These are runs of 5 systems, one row a step. Runs of the same system follow the same rule from any start.
Q_548, path 1 (5 x 28):
[[-11   3   9   3   8   6   7   5 -29 -22   3 -10  -3   7  -3 -14 -18  -2
    6   4  -6   4  10  -4  11 -30   0   0]
 [ -1   4   2  18   5   2   1   4 -16  -6  11   5   4  10  13 -26 -26  -5
    6  -2  -9   7  24  -8   3 -26  -9 -14]
 [  0   3  -7  28  -4   2  -8  -2   5   4  10  14  11   6  16 -24 -24   4
    1  -4  -6  -8  19  -5   0 -12 -13 -13]
 [ -4   6  -4  28  -6  -5 -10   7  25  13   6   8  17   2  13 -13  -8  -2
  -11  -1   7 -16   6  -4  -7  11  -6 -12]
 [-14   5   0  18  -5 -10 -10   2  26  13   0  -5   9 -10  14   6   5  -6
  -13  10   6 -12  -7   1  -5  14   2   2]]
Q_951, path 2:
[[ 11  -2   7  -6  18  18  32  -8 -26 -10  21  -4  18  13 -27   2  -5 -25
    1 -26 -21 -13 -15  -6  16   0 -11   9]
 [-12  -3   7  -1  20   8  17   1 -31 -14  15 -10   8   8 -11  -3 -19 -17
   -2  -6 -24  -8  -2  -7  20 -30 -10   5]
 [-24   1  17   3   9  -5   5  12 -34 -26  -1 -27  -9  -4   4  -9 -22  -1
    0  16  -7   5   6  -3   8 -42   8   8]
 [-28   1  10   0   6 -12  -4  13 -12 -14 -17 -32 -19 -16   0   4  -1   4
    0  37   9  15   1   4   0 -36  17  10]
 [-21  -2   8  -9  -3 -14  -7  11   6  -5 -21 -18 -21 -19   3  15  25   7
   -8  34  10  14 -10   7  -9  -8  25  10]]
Q_508, path 3, 5 rows:
[[ -2   7  -7  -4  -2  -6  -3  -1  27  12  -7   2   0 -10  -2  14  19   1
   -2   7   8  -9 -14   7  -7  30   7   4]
 [  4   3  -3  -1 -11  -6 -11  -2  28  12 -10   3  -4 -11   8   7  14   6
   -2   9  15   1  -7   9 -14  24  11   0]
 [ 14   0   0   1 -17  -5 -16  -6  25  16   2   8  -5  -4  19   1   5   8
    1   2  16   6   7   8 -14  24   1  -7]
 [ 18  -1   1  11 -18  -6 -14  -7  11  17  12   7   1   0  18  -9  -5   2
   -6  -8   3   2   8  -3 -11  21  -5 -10]
 [ 11   0   4  18 -16  -3  -5 -12   2   8  19   9   4   2  20  -7  -8   0
  -13 -10  -2  -5   8  -9  -7  11  -5 -10]]
Q_574, path 4 (5 x 28):
[[ 25   7  -4  10 -12   2 -16  -2  26  10  -3  27   4  18  15 -29 -16  16
   18 -10  25  11  27   8 -16   8  -7 -32]
 [-12   0  -5  31 -21 -17 -29   9  17   7  -4   8  -3  -2  38 -23 -21  18
   -5  11  11   6  34   0  -9 -17 -11 -18]
 [-32   5   3  27  -9 -20 -16  13  -3  -4   2 -20 -12 -15  31  -7 -15   1
  -15  26  -5   1  12  -6   0 -25   6   2]
 [-28   3  11  -1   1  -7   2   5 -20 -10  -1 -27 -14 -19   8  13  -2  -6
  -14  20 -16  -5  -7  -5   7 -21   8  20]
 [ -2  -5   7 -23  16   9  16  -6 -28 -10   0 -14  -5  -6 -21  22  14 -14
    0   2 -14   0 -19  -6  13  -3  12  20]]
Q_200, path 5:
[[ 21  -4   6 -36  14  21  18 -12 -36 -19  -6   6 -13  10 -28   7   1   2
   24  -9  -2  22   2   5  13 -12   1   3]
 [-15   2   6 -21  25  11  18   4 -27 -24 -14 -16  -4   5 -25  -3  -1  -3
   20  13  -3  11  -1   7   8 -36  10   9]
 [-39   6   1  11  23  -5   4  19 -18 -16  -9 -19   0   0  -7 -10 -15  -4
    6  22  -2  -3   1   2   7 -38   4   3]
 [-38   7  -8  32  11 -11  -4  26   4  -4  -5  -5  11   3  16 -24 -24   0
   -1  23   1  -9  19  -2   2 -34  -4  -8]
 [-17   4 -16  36   2 -11 -16  17  22   3  -6  18  14  11  19 -26 -21   9
    0   5   5  -8  24  -1  -4 -17 -14 -19]]

Which system made each run below?
path 6, 6 rows:
[[ 19   7   5  -6 -25 -12 -22 -11  10  11  -4   6 -18  -7  25 -11  -5  14
    8   7  19  12  19  -1 -16  14  10  -8]
 [ -5   3   2   2 -19 -20 -22   1   1   1 -10  -9 -23 -14  28  -8  -7  14
    1  25  13  16  20   0 -11 -12  12  -1]
 [-25   4   9   0   2 -16 -12  10  -8 -10 -14 -23 -18 -18  12  -4  -2   7
    1  34  14  15   8  -1  -3 -29  17   4]
 [-23   5   6  -8  17   0   7   9 -16 -17 -18 -20 -11  -3  -8   0   1   2
   10  27   5  12   0   5   4 -35  12   8]
 [-12   3  -3 -15  27  10  19   7 -23 -18 -12  -2   5   7 -28  -1  -3  -4
   19   2  -2   1  -3   2  14 -27   1   7]
 [  1  -4  -7  -1  29  19  22   6  -6 -11  -2  15  18  18 -31  -8  -4  -6
   18 -17  -8   1  -2   6  15 -16 -13  -5]]
 : Q_574
path 7 (6 x 28):
[[ 12  -4  -1  -2  10  12  19  -4 -18  -3  19   1  12  12 -14   3  -6 -14
    1 -22 -16 -14 -10  -6   8  14 -14   2]
 [ -1  -4   2   6  10   3  12  -2 -26  -8  18  -1   4   2  -5  -4 -15 -10
    3  -9 -21  -6   4 -10  13 -14  -8   3]
 [-11   0  13   1   4  -1   1   6 -31 -17   6 -13  -8   1   6 -12 -20   0
    2   7  -7   6   9  -3   8 -27   5   4]
 [-17   7   7  -5   8  -4  -1   3 -10 -14 -12 -16 -14  -3  -1  -2  -2   4
    8  22   5  14   6   7   4 -30   9   7]
 [-17  -2   5 -10   2  -7   0   6   1  -5 -19 -15 -13 -12  -3  11  10   3
    0  23   6   9  -3   9  -4 -10  17   6]
 [-11   4   0  -9   1  -6  -5   4  13   3 -17 -13  -3 -11 -11  13  18   2
   -6  16   7  -2 -14   5  -8   9  11   9]]
 : Q_951
path 8 (6 x 28):
[[  9   6   1  -9   4   2  -6   2   9   0 -16   1  -4   2  -6  -7   5  10
   15   6  19  14   9  14 -10  -3   8  -5]
 [ 12  10  -2  -1  -3   2  -7  -4   7   3  -8  11  -2   4   2 -12  -5  10
   17   2  15  12  19  12  -5  -3  -1 -11]
 [ 11   2  -5  13  -9   0  -6  -1  -1   4   0  16  -2  12  15 -23 -15   6
   12  -5   1   9  23   4  -4 -13  -6 -16]
 [  7   5   2  15  -3   1  -5   3  -9   1  10  12  -2  12  18 -21 -23   4
    2  -4  -9   5  20  -4   0 -16  -8 -13]
 [ -3   3   4  19   1   0   3   2 -13  -5  15  -2   3   6  16 -19 -24  -2
    0   0 -12  -1  17  -8   5 -22  -8  -7]
 [-10  -4   4  15   5  -3   5   0 -22 -10  11  -7   0   2   6  -8 -21  -8
   -8   0 -22  -3   8 -10  11 -23  -4  -1]]
 : Q_508
